The rows below fall into families. The same turns and mirrors carry the whole set onto itself and the rows of a family onto each other. For each named row, which other rows are in its family? Write them in the order they are listed.
These 16 rows form 4 families of 4 rows each.
Lak: [-0.49  0.77 -1.98  3.52 -0.59  2.16 -1.38  0.18]
faled: [-1.06  3.80 -0.61  3.31 -1.43  1.65  0.77 -3.86]
fasiv: [-1.28  1.25  0.03 -0.11  0.84 -0.33 -2.79  1.80]
tik: [ 0.17  1.52  1.98  0.94  5.42 -2.23 -1.15 -0.44]
Vago: [ 0.88 -2.18  0.67  1.62  3.05 -0.82 -0.21  1.66]
gedes: [ 0.56 -0.28 -0.50  2.08  2.82 -1.76 -3.07  0.79]
remo: [ 1.33 -0.91  2.48  1.93  1.56 -1.35  3.85 -4.34]
mido: [-2.11  2.37  0.83  2.52  0.63 -0.12  3.62 -5.51]
ded: [-1.36  0.55  0.62  0.40 -1.72  0.56  3.36 -4.52]
met: [ 0.06  1.36  2.65 -0.33  3.61 -2.49  2.50 -4.17]
kete: [-0.53  3.17 -2.28  1.76 -1.03  0.36 -2.14 -0.76]
gemid: [ 1.12  2.38 -0.94  1.49 -2.50 -0.22  1.52 -4.49]
Mabal: [ 0.97  2.50  2.65  3.62  1.16 -0.33  3.79 -4.39]
goge: [-1.94 -0.75 -1.57  0.34 -0.17  0.73 -0.44  1.30]
Loro: [-0.38  1.99  3.48  2.75  4.99 -0.98  1.55 -3.49]
lili: [-1.42 -0.23  2.29  1.43  5.30  0.10 -0.04  0.92]

Same family as fasiv: gedes, mido, Mabal
Same family as remo: Vago, ded, goge
Same family as lili: Lak, met, gemid

